[[115 120 118 144 141]
 [141 138 130 124 117]
 [135 135 106 142 146]]
->
[[115 120]
 [141 138]]

[[134 126 139]
 [121 135 122]
 [141 133 132]
 [145 146 127]
 [109 104 112]]
->
[[134 126]
 [121 135]]

[[120 124]
 [142 139]
 [151 133]]
->
[[120 124]
 [142 139]]

[[ 98 117]
 [130 126]
 [137 112]]
->
[[ 98 117]
 [130 126]]

[[132 150 105 108 141]
 [135 139 101 117 146]
 [128 139 101 117 146]
 [129 116 120 136 128]
 [131 128 158 108 124]]
->
[[132 150]
 [135 139]]

[[126 128 127 128 156]
 [123 129 127 132 131]
 [130 130 128 121 114]
 [133 128 129 129 109]
 [129 128 128 128 116]]
->
[[126 128]
 [123 129]]

[[ 99 114 100]
 [102 101 101]
 [104 104 111]]
->
[[ 99 114]
 [102 101]]
---
[[138 117 131 136]
 [153 129 128 114]]
->
[138 129]

[[112 118 116]
 [102 125 140]
 [132 137 147]]
->
[112 125 147]

[[134 128]
 [128 128]
 [111 106]
 [132 136]
 [122 126]]
->
[134 128]

[[156 137 138 120 128]
 [155 131 123 154 117]
 [146 120 125 136 126]]
->
[156 131 125]

[[106 117 122 144 130]
 [104 129 124 139 141]]
->
[106 129]

[[127 120 146]
 [106 113 103]]
->
[127 113]
---
[[109 116 142 104]
 [129 103 127 113]
 [153 148 126 141]]
->
[[129 103 127]
 [153 148 126]]

[[102 128 110 132]
 [104 127 113 128]
 [106 126 116 134]
 [101 124 114 133]
 [101 128 113 133]]
->
[[104 127 113]
 [106 126 116]]

[[143 132 134 119]
 [115 124 129 131]
 [115 117 105 132]
 [120 138 128 125]
 [142 143 141 121]]
->
[[115 124 129]
 [115 117 105]]

[[129 130 129 124 132]
 [126 125 126 132 123]
 [115 108 115 152 103]
 [133 136 133 118 139]
 [118 113 118 149 106]]
->
[[126 125 126]
 [115 108 115]]

[[128 128 131]
 [109 144 115]
 [110 144 149]]
->
[[109 144 115]
 [110 144 149]]

[[109 104 128]
 [118 115 128]
 [104 100 120]
 [104 101 104]]
->
[[118 115 128]
 [104 100 120]]

[[123 126 119 129]
 [125 136 136 121]
 [121 130 118 124]
 [117 130 149 116]]
->
[[125 136 136]
 [121 130 118]]
---
[[107 110 123 145 138 118 105 125 130 145]
 [147 139 117 148 126 150 109 144 145 125]
 [139 143 137 134 147 132 137 141 122 146]
 [142 145 140 114 124 119 119 105 111 127]
 [116 124 127 122 120 142 115 116 149 111]
 [126 138 106 124 147 149 131 118 136 110]
 [108 106 130 115 145 139 140 104 122 138]
 [134 123 132 114 119 138 136 116 109 105]
 [122 138 138 142 140 139 140 122 107 122]]
->
[[107 110 123 145 138 118 105 125 130 145]
 [139 143 137 134 147 132 137 141 122 146]
 [116 124 127 122 120 142 115 116 149 111]
 [108 106 130 115 145 139 140 104 122 138]
 [122 138 138 142 140 139 140 122 107 122]]

[[110 128 107  98 106 121 147 117 128 122 118 123]
 [123 151 109 148 135 137 129 128 130 110 101 130]
 [119 143 104 157 143 127 123 127 128 120 118 133]
 [123 136 136 141 139 135 134 154 124 133 108 127]]
->
[[110 128 107  98 106 121 147 117 128 122 118 123]
 [119 143 104 157 143 127 123 127 128 120 118 133]]

[[129 118 125 122 117 143 123 141 122 127]
 [123 118 125 122 117 150 123 144 124 127]
 [118 118 118 122 117 150 123 144 128 127]
 [129 118 125 122 117 150 123 144 122 127]
 [115 148 100 116 117 150 113 144 122 127]]
->
[[129 118 125 122 117 143 123 141 122 127]
 [118 118 118 122 117 150 123 144 128 127]
 [115 148 100 116 117 150 113 144 122 127]]

[[118 129 117 134 124 126 113 128 129 123]
 [129 140 135 138 147 137 125 149 138 153]]
->
[[118 129 117 134 124 126 113 128 129 123]]

[[133 131 114 127 129 139 133 128]
 [136 124 126 136 135 140 135 123]
 [126 117 154 137 133 115 126 123]
 [135 131 109 128 131 142 136 127]
 [137 131 108 129 132 145 138 126]
 [135 128 115 131 133 140 136 125]
 [135 134 106 126 130 146 135 128]
 [129 125 134 131 130 127 129 126]]
->
[[133 131 114 127 129 139 133 128]
 [126 117 154 137 133 115 126 123]
 [137 131 108 129 132 145 138 126]
 [135 134 106 126 130 146 135 128]]

[[109 150]
 [100 154]]
->
[[109 150]]
